Which row each row swaps with, under one turn or mirror:
The rows were stretched afterwards, more along some directions than others.
vog: +3.37 -0.13 -0.63 -2.84 +0.18 -0.55 +1.92 +2.39 -1.54 -0.94 -1.31 +1.72 +1.62 +0.63 +2.53 +2.39 +0.39 +2.57 -2.37
boto: +2.03 +1.08 +1.41 -1.49 -1.28 +3.01 -2.73 +1.56 -3.09 +2.18 -0.86 -0.91 -1.16 +0.38 -0.49 +1.05 -1.62 +2.34 -3.96
duru: -0.32 -2.27 +0.79 -0.66 +0.93 +1.53 -1.37 +0.75 -0.49 +1.56 -1.38 -0.11 +0.47 -2.58 +0.42 +1.70 +0.48 +0.00 +0.26
zosu: -0.17 -0.71 -0.19 -3.95 -0.78 +2.67 -1.01 -0.42 -4.33 +1.17 +0.81 -2.04 -0.50 -2.13 -1.35 +2.03 -2.63 +1.06 -4.39
pudu: +1.14 +0.70 -0.68 -0.65 +0.37 -1.35 -2.56 -0.31 +1.02 -0.11 -0.47 +0.49 -0.51 -0.04 -0.05 +0.09 -0.83 +0.11 -1.17
Zuri: -1.19 -2.72 +0.96 -2.19 +1.42 +2.01 -0.90 -0.53 -2.45 +2.60 +1.18 -1.49 -1.62 -1.96 +0.94 +2.52 -1.89 -0.69 -0.85
pevin: +0.94 +0.42 +1.08 -1.57 +1.03 +0.02 -3.03 -0.68 -0.34 +1.48 -0.72 -0.78 -1.89 -0.72 -1.13 +0.77 -1.79 -0.79 -0.24
nodeg: -0.78 -2.40 +0.52 -2.20 +0.97 +1.68 -0.59 +1.01 -2.43 +2.16 -2.12 +0.01 +0.78 -2.70 +0.17 +2.32 -1.43 +0.26 -2.46
Povo: +2.34 -0.89 -2.22 -3.34 +0.30 +1.17 +1.84 +0.99 -1.40 -0.97 +0.15 +1.04 +1.16 +0.01 +1.56 +1.79 +0.45 +1.49 -3.07
Zer: +1.05 -0.54 +0.66 -2.98 -1.54 +2.27 -1.61 +0.28 -3.42 +0.96 -1.55 -2.00 +0.00 -0.97 -0.83 +1.07 -2.50 +0.70 -4.43
ludod: -0.93 -1.92 +0.69 +0.04 +1.71 +2.10 -0.58 +0.95 -1.38 +1.55 +0.99 -1.29 -1.14 -1.45 +2.37 +1.46 -0.18 +0.38 -0.31
valu: -2.57 -1.88 +0.44 -1.18 +0.54 +0.61 -1.04 -1.35 -1.13 +0.37 +2.23 -2.32 -0.49 -1.80 +0.83 +1.31 -1.05 -0.30 -0.57
roran: -0.97 +0.64 +0.49 -2.46 -1.16 +1.93 -1.83 -0.07 -3.42 +1.09 -1.03 -2.12 -1.36 -0.20 -1.50 +0.14 -1.44 +0.68 -3.59
lur: +0.96 +0.10 -0.75 +0.95 +0.38 -1.20 +0.24 +1.12 +1.78 -0.76 +2.81 +1.87 +1.22 +1.27 +1.62 -0.29 +0.03 -1.69 +0.74
tuke: +0.58 -0.64 +0.68 -3.08 -0.52 +2.92 -2.07 -0.02 -3.29 +1.24 -0.83 -1.29 -1.94 -0.07 -1.51 +0.71 -2.16 +2.05 -3.98
gorir: +0.16 -1.44 -2.60 -2.95 +1.10 +0.56 +2.42 -1.11 -0.07 -1.55 +1.26 +0.26 +0.54 -1.35 +0.07 +1.38 +0.43 +0.97 -1.95
Gasu: +1.10 +0.68 -0.08 -1.12 +0.81 -1.85 -1.43 +0.00 +0.33 -0.19 -0.36 +0.58 -1.69 +0.51 -0.17 -1.05 -1.05 +0.30 -0.56
Pav: -2.94 +0.25 +0.64 -0.24 +1.05 +0.76 -0.65 -0.84 +0.11 +0.13 +1.77 -1.46 -0.85 +0.31 +0.13 +0.09 -0.46 -0.48 +0.85
Guto: +0.25 -2.63 -0.05 -0.69 +1.15 +1.67 -0.68 +1.33 -1.70 +1.92 -2.37 -0.31 -0.08 -2.58 +0.00 +2.54 -0.27 -0.66 -1.48
buge: -2.00 -2.95 +0.68 +0.20 +1.80 +1.13 -0.01 -0.37 -0.69 +1.36 +1.35 -1.35 -0.96 -0.93 +1.03 +0.92 -0.77 -0.41 -0.04
Vom: -0.15 +0.70 +1.39 -3.03 -1.16 +3.00 -3.09 +0.36 -3.53 +2.54 -1.33 -0.38 -1.59 +0.15 -1.44 +0.36 -2.77 +0.74 -3.68
zav: +1.16 +0.72 -0.78 +0.99 +0.20 -1.79 -0.27 +0.88 +1.79 -0.70 +3.34 +2.01 +1.50 +0.32 +0.81 -0.31 +0.50 -0.56 +1.40
Zul: +1.76 +0.81 +1.02 -3.77 -2.05 +2.84 -3.69 +0.86 -4.25 +2.47 -1.54 -1.62 -1.43 -0.69 -1.24 +1.38 -3.29 +0.60 -4.40
sisep: -0.78 -1.21 -0.91 +0.07 +0.82 +0.39 -0.60 +0.96 +0.05 +0.40 +1.33 -0.70 -0.40 +0.16 +2.61 -0.29 +0.32 +0.36 -0.08
dorud: +1.81 +0.43 -0.57 -1.72 +0.39 -0.56 -2.78 -0.05 -0.83 +0.70 -0.82 -0.51 -1.15 -1.51 -0.27 -0.30 -1.54 +0.19 -1.06
gagu: +0.62 -2.01 +1.52 -0.37 +0.99 +1.56 +0.44 +2.38 -0.69 +1.74 -3.12 +0.23 +0.69 -1.44 +0.95 +2.53 +0.03 +1.35 -1.04
Luko: +2.11 +0.61 -0.47 -1.52 +0.38 -1.92 -1.03 +0.73 -0.13 +0.43 -0.67 +0.48 -0.97 -0.27 +0.23 -0.05 -0.50 +0.35 -1.94
ripus: -0.05 -3.49 +1.05 -1.20 +1.21 +2.39 +0.35 +0.77 -1.67 +1.87 -2.30 -0.24 +0.77 -2.77 +0.33 +2.78 -0.05 +1.02 -0.91
kiv: -3.19 -0.90 +0.05 -0.50 +0.92 +1.21 +0.26 -1.10 -0.85 +0.48 +1.47 -1.15 +0.17 -0.82 +1.32 +1.40 -0.24 -0.17 -0.53
Fipug: +3.24 -0.39 +0.93 -2.63 +0.24 +2.07 -0.53 +2.61 -2.56 +0.93 -1.22 +0.85 -0.39 -0.47 +1.05 +3.64 -0.65 +1.70 -0.74
nikoz: -0.35 +0.76 +0.47 -3.10 -1.22 +2.67 -2.73 -0.37 -4.20 +1.32 +0.60 -1.77 -2.06 -0.62 -2.01 +1.30 -2.58 +0.34 -3.42
Kili: +1.29 +0.30 +0.59 +1.17 +0.65 -0.41 +0.23 +1.25 +0.89 -0.21 -0.61 +1.81 +2.09 -0.55 +2.52 +0.01 +0.57 -1.35 +1.26
zam: -1.89 -1.60 -0.19 -0.97 +0.72 -0.52 -0.08 -0.06 -0.41 -0.41 +0.94 -1.59 +0.12 -0.05 +1.76 +0.25 -0.86 -0.38 -0.36
Susak: -0.67 +0.66 -1.51 -0.32 +0.85 -1.80 +0.00 +0.03 +1.55 -1.78 +3.87 +1.59 +1.41 +0.29 +0.68 -1.56 -0.36 -1.28 +1.06
fegag: +1.78 +1.38 +0.36 -0.06 +0.10 -0.82 -3.57 -0.19 +0.61 +0.54 +0.44 +0.35 -1.14 -1.06 -0.43 -0.57 -1.43 +0.17 -0.40
vopaf: +3.20 -0.34 +0.88 -2.13 -1.65 +3.13 -1.90 +2.06 -3.12 +1.95 -1.01 -1.01 -1.08 -0.48 -0.23 +1.58 -1.88 +1.67 -4.66
lasog: -0.88 -0.02 -1.43 -0.03 +0.42 -1.09 -0.02 -0.05 +1.25 -0.95 +3.09 +0.82 -0.02 +0.93 -1.18 -0.68 -0.18 -1.10 +0.99
vidi: +1.79 -0.50 +1.42 -2.21 -1.30 +2.83 -1.42 +2.16 -3.45 +0.82 -2.66 -1.12 -1.14 +0.23 +0.05 +1.25 -1.31 +2.51 -3.87
nosip: -0.41 -2.43 -0.65 -1.01 +1.21 +0.95 +0.46 +0.91 -1.32 +1.09 -1.27 -0.20 +0.97 -2.79 +0.09 +3.12 -0.36 -0.40 -1.27
zafo: +0.57 +1.89 -0.93 -0.97 +0.25 -0.93 -2.57 -0.80 +0.82 -0.56 -0.52 +0.18 -0.64 -0.16 -1.13 -0.19 -0.95 -0.35 -0.64
nadet: +2.60 -0.71 +0.38 -3.17 -0.09 +0.68 +0.25 +1.03 -2.26 -0.43 -0.66 +0.39 +0.07 -0.61 +1.29 +3.11 -0.50 +1.49 -1.84
puz: +2.89 -0.22 -1.26 -2.90 +0.77 +1.03 +0.96 +0.87 -0.90 +0.44 +0.04 +0.98 -0.14 -0.13 +0.61 +2.54 +0.62 +1.35 -2.61
gen: +0.20 -2.44 +0.43 -0.83 +1.80 +2.23 +1.22 +2.30 -1.79 +1.92 -3.18 -0.14 -0.04 -1.88 +0.95 +3.01 +1.24 +1.88 -1.03
reke: +1.83 -0.34 -1.64 -2.33 +1.41 +0.79 +3.03 +1.22 -0.28 -1.21 -0.64 +1.40 +0.54 -0.60 +1.61 +1.62 +2.07 +1.90 -1.33
zavo: -0.11 +0.54 -0.77 -0.15 +0.39 -1.63 -1.29 +0.70 +1.28 -0.54 +3.62 +1.84 +0.61 +0.52 +0.75 -1.13 +0.05 -1.98 +1.16
kat: -1.53 -1.45 +0.39 -1.19 +0.54 +1.14 -0.79 +0.59 -1.43 +1.69 -0.09 -1.14 -0.03 -1.28 +2.14 +1.35 -1.26 -0.77 -1.01
bomif: +2.38 -0.91 -1.09 -3.12 +0.82 +0.66 +2.28 +0.59 -0.78 -0.10 +0.34 +0.86 +1.16 -0.71 +1.39 +2.41 +1.09 +1.05 -2.63
tig: -0.49 +0.81 -0.32 +1.09 +0.19 -1.31 +0.84 +0.82 +0.48 -0.49 -0.86 +1.84 +2.44 +0.34 +2.57 -0.80 +0.87 -0.96 +0.21
pebo: +2.13 -0.68 -2.00 -3.71 +0.65 +1.48 +1.28 +1.46 -0.89 -0.24 -0.57 +0.92 +0.17 -0.08 +0.75 +1.22 -0.08 +1.48 -3.29
desez: -0.53 -1.60 -0.13 +0.82 +0.67 -0.49 -0.04 +0.05 -0.11 +0.18 +0.57 -1.20 +0.63 -0.66 +2.84 -0.02 -0.07 +0.13 -0.32
Nidu: +1.41 -0.78 -0.81 +0.05 +0.43 -0.51 -1.23 +0.82 +1.24 +0.79 +3.25 +0.78 +0.64 -0.25 +0.28 +0.24 -1.15 -1.93 +0.46
laza: +1.98 -1.07 -0.70 -2.91 +1.26 +1.24 +3.18 +0.66 -0.77 -0.60 +0.45 +0.21 +1.17 -0.36 +0.48 +2.83 +0.77 +1.59 -1.83
fif: -0.16 -0.13 -0.86 +0.54 +0.73 -0.41 -1.34 +0.89 +1.09 +0.39 +2.65 +1.99 +0.58 -0.42 +0.90 -0.32 -0.02 -1.95 +0.85
gapan: +1.35 +1.48 -0.44 +0.71 +0.44 -0.70 +1.06 +1.43 +0.49 +0.18 -1.41 +2.53 +2.52 -0.19 +3.17 -0.12 +0.38 -0.04 -0.72

zavo swaps with -> bomif
nikoz swaps with -> kiv
valu swaps with -> roran
pudu swaps with -> Guto
Zer swaps with -> zam
kat swaps with -> Zul
desez swaps with -> vidi
vog swaps with -> Kili
nosip swaps with -> zafo
Susak swaps with -> laza
puz swaps with -> fif

